In the data rows, the value 128 means zero.
Here is a table of points, one per row:
[118 135 166 137 144 150 147 137 156 132 158 151 131 161 150 127 173 147 190 140 158 153 145 131 144 124 174 162 117 129 109 120 111 131 145 104 129 110 116  94  99  84 108 132 110 111  92 102 155  95 153 152 118]
[156 120 105  96 116 103 130 128  84 124 116 104  82 100 110 127 107  97 108  97 112 123 100 103  92 104  88 104 104 123  92  92 140 117  76 108 119 120 116  94 117 147  91 138 117 109 139 182 160 201 176 175 199]
[117 105 135 125 149  77 164 117 121 119 150 153 156 100 114 112 120  86 175 135 176 153 177 153 167 171 125 165 167 149 125 117 154 141 131 127 114 144 126 149 143 150 121 145 102  84 131 126 124 137  69 149  88]
[131 141 146 160 165 151 168 170 145 214 199 181 167 147 143 181 147 154 182 145 158 108 163 134 150 140 130  97 122 122 116 154 137  94 114 111 117 104 104 115 126  95 134 147  93  84 147 155 113 125 117 123  89]
[126 106 130 102 106 115 148  85  87 117 126 138  97 112 157  64  81 144 178 138 147 135 210 158 175 227 169 148 170 144 148 159 164 107 124 129 102 124 136 105  98 147 103 149 103 109  90 134 109 172 109 119  74]
[101 132 101 143 158 140 231 124 145 180 176 156 126  71 124  94  82  84 165  75 143  65 161  71  91 140  91  86 116 108  84 145 141  89 121  72 135  96 115  84 133 130 125 103  90 106  81 159 176 119 104 140  65]
[112  94 118 117 136 104 126  89 104  99 156 120 145 127 161 131 143 136 154 112 159 138 146 139  65 104 112  86 122 115  76  94 119  78 130  91  99 134  88  92 134  99 125 127  96 120 132 125 121  89 127  89 118]
[114 106 108  90  93 100 121 100 132 110 103 127 159 152 164 137 147 156 135 121 124 119  75 100 100  84 110 105  76 109  59 121  87 125  92 147 125 108 121 131 106  92 140  95  80 101 106  83 115 139 112 144  73]
[138 126 102 143  58  98 107  84 130 124  86 118 104 100 104 122  89 123  67  82  94 127  62 102 115  64 127  96 101 102 124 100  96 112 110 129 103 114 124 149  96 132 148 180 173 193 208 177 183 151 202 163 216]
[132  84 111 109 136 112 155 139 130 137  76 109 116 116 132 107  84 124 152 141 172 121 160 153 143 168 156 153 160 240 172 141 198 142 157 169 188 178 186 165 177 151 133 174 159 120 126 157 112 113 154 124  76]
[107 154 106 109 133 176  66 157 158 147 121 103 113 166 136 146 139 135  27 133  72 142  91 117  90 109  98  79  64  96  96  53  76 114 151 116 125 100 124 145  88 103  97  83 110 124  97 116  84 113 108 102 120]
[114 154 130 130  91 132  80 147 139 129 105  86 149 171 120 153 138 138  75 119  42 126  63  72  97  36  74  97 128  63 130  95  58 164 116 120 112 119 106 144  93 130  98  93 109  98 111  87  78  46 145  85 131]
[152 159 129 127 170 174 182 126 120 150 144 180 141 142 111  95 102 134 145 116 122  95  88  94  81 110 127 122 104 131  95 110  89  96 106 125 108 137  86  87  84 134 113  84 133 136 150 106  93 135  82 125 113]
[108 112 143 104 117 105 100 162 111  87 102  94 107  73 130 104 120  90 129 129  91 135 139 159 164  95 148 114  99 122 107 116 119 119 109 107 108 129 116  97  94 108 129  99 157 127 116  93 106  71  77 123 121]
[126 118 136 119  74 158  61 121 135 102  76  64 114 148 112 167 163 162  63 132 124 130 107 144 159  93 157 105  93 117 166 163 106 204 166 173 134 160 147 181 170 146 147  96 148 117 137 102  91 110 116  96 187]
[144 101 126 121 136  92 114 116 121 126 118 111 132  90  66  70  68  61 155  98 132  99 119  34 111 143 102 134 121 125  97  74 123  73 113  92 121  93 135 110 155 150 142 174 136 126 153 192 206 208 153 139 101]
[146 133 176 171 179 175 163 169 194 182 175 155 208 181 227 199 173 193 172 177 180 188 150 192 171 183 160 149 164 175 133 141 115 136 117 155 133 138 130 112 109 173 139 106 125 107 111 116 129 138 131  94 155]
[140  93  76 124  96  89 162 130 131 114 106 114  84 162 120 127 198 183 186 220 147 203 183 170 197 177 138 159 126 136 140 116 129 125 100  93 113  93 110 116 125  88 129 100 102 153 109 132 119 102 102 100 146]
[143 129 186 134 161 182 174 138 191 164 155 130 149  98  88 130 142 113 119 147  92  90 100 122  86 119  99  82 104  86 117 106 108 125 103 101 126  99 106 117 122 111  79 135 132 141 116 106 142 124  96 111  80]
[ 89 128 114  94 111 124 125 112  93 113 100 114 119 116 114 100 137  92 135  78  99  73 103 126  85 135  66 109 135  84  88 116 123 104 137 113 125 165 169 150 182 168 185 166 211 159 208 194 215 189 199 186 197]
[109 148 110 128  87 122  59 134 119  90 157  88 156 156 109 184 180 164  94 181 153 186 161 172 148 139 196 176 150 147 157 149 167 135 117 127 127 128 127 181  95 109  89  97 145 136  93 130  93  89 130 103 134]
[109  85 116 148 126 121 152  90 109 117 142 142 124 103 133 115 119  90 116 125 164 132 150 122 140 151 107 148 122 118 155 143 164 119 171 144 200 171 175 119 141 123 163 165 105 106 139 118 110 142 102 114 119]
[138 138 119 121 105 138  46 141 105 106 116 119 111 150 146 232 193 197 103 156 118 156 131 140 177 152 158 147 171 153 232 133 153 174 182 144 143 116 132 164 101 114 120  60 140 147 129  52 105  73 120 109 130]
[169 140 162 195 175 169 148 173 147 123 142 139  98 118 123 101 102  96 107 104 119  59 111 102  88  94  82 114  99 102 110 121 100 100  96  83 137 114 139 156 114 122 107  82  86 120 109  95 106 106 117 118 138]
[143 149 122  90 135 185  94 157 181 125 161 127 176 203 198 193 190 182 114 168 146 180 170 163 179 107 135 181 142 148 178 155 133 191 143 170 139 121 157 157 154 131 153 129 119 146 140  83 102  64 128 133 192]
[134 144 133 121 132 126  76 120 151  94 111 131 127  83 119 136 126 165 115 116 139 158 113 156 153 145 173 168 151 163 160 152 145 205 180 198 187 142 167 164 175 137 149 149 138 131 148 162 143  99 140  93 142]
[142 113  98 123 158  78 122 103 108  85 118 113 147  70 119  84  87 107  94 126  98  74 116  98 102 135 106  98  89  98 156 114 104  83 112 109 104 106  78 128 145 145 163 155 172 171 137 170 184 188 202 234 184]
[181 213 186 184 150 188 151 173 174 135 111 129 125 171 146 160 153 142  41  83 105 123  74 131 112  55  81  77 111  99 133  82 118  94 109 168  64  86 104 135 106  78 106  99 125 129 110  91  97  96 120  85 126]
[109 114  97 134 134 132  90  94 111 105  84 113  92  98 100 142 113  97 130 131 128 118 148 169 144 140 116 172 162 179 147 158 121 143 146 156 100  88 122  94 122 103 122 142 122 131  88  94 100 147 136 110 110]
[132 118 145 124 106 117 118 140 107 122 149 129  90 116 109 114 118 133  99 123  83 124 122 108 123 105 121 142 123 138 150 153 162 188 190 202 192 231 187 192 208 211 192 193 183 223 150 192 183 191 157 179 160]
[125 115 108 102 124  65 137 115  97 138 114  80 110 109  99  94  89 114  96 128 109 123 107 145 149 182 205 189 215 191 175 211 191 184 180 132 132 127 142 122 144 122 110 110  98  92 136 108 115 129 124 112 106]
Along one direction, these points spread out more than along any other. Take the direction at right angles to it along which they spread out most. Go by this last direction. For each point below, how far along it does it lie, from 0 to 99? 50 is the average, and the first point above lies past it. One standard deviation of the points above along it is 16.
[146 133 176 171 179 175 163 169 194 182 175 155 208 181 227 199 173 193 172 177 180 188 150 192 171 183 160 149 164 175 133 141 115 136 117 155 133 138 130 112 109 173 139 106 125 107 111 116 129 138 131  94 155] 54
[152 159 129 127 170 174 182 126 120 150 144 180 141 142 111  95 102 134 145 116 122  95  88  94  81 110 127 122 104 131  95 110  89  96 106 125 108 137  86  87  84 134 113  84 133 136 150 106  93 135  82 125 113] 66
[126 106 130 102 106 115 148  85  87 117 126 138  97 112 157  64  81 144 178 138 147 135 210 158 175 227 169 148 170 144 148 159 164 107 124 129 102 124 136 105  98 147 103 149 103 109  90 134 109 172 109 119  74] 33
[132  84 111 109 136 112 155 139 130 137  76 109 116 116 132 107  84 124 152 141 172 121 160 153 143 168 156 153 160 240 172 141 198 142 157 169 188 178 186 165 177 151 133 174 159 120 126 157 112 113 154 124  76] 22
[ 89 128 114  94 111 124 125 112  93 113 100 114 119 116 114 100 137  92 135  78  99  73 103 126  85 135  66 109 135  84  88 116 123 104 137 113 125 165 169 150 182 168 185 166 211 159 208 194 215 189 199 186 197] 31
[144 101 126 121 136  92 114 116 121 126 118 111 132  90  66  70  68  61 155  98 132  99 119  34 111 143 102 134 121 125  97  74 123  73 113  92 121  93 135 110 155 150 142 174 136 126 153 192 206 208 153 139 101] 38
[112  94 118 117 136 104 126  89 104  99 156 120 145 127 161 131 143 136 154 112 159 138 146 139  65 104 112  86 122 115  76  94 119  78 130  91  99 134  88  92 134  99 125 127  96 120 132 125 121  89 127  89 118] 59
[142 113  98 123 158  78 122 103 108  85 118 113 147  70 119  84  87 107  94 126  98  74 116  98 102 135 106  98  89  98 156 114 104  83 112 109 104 106  78 128 145 145 163 155 172 171 137 170 184 188 202 234 184] 39
[156 120 105  96 116 103 130 128  84 124 116 104  82 100 110 127 107  97 108  97 112 123 100 103  92 104  88 104 104 123  92  92 140 117  76 108 119 120 116  94 117 147  91 138 117 109 139 182 160 201 176 175 199] 47
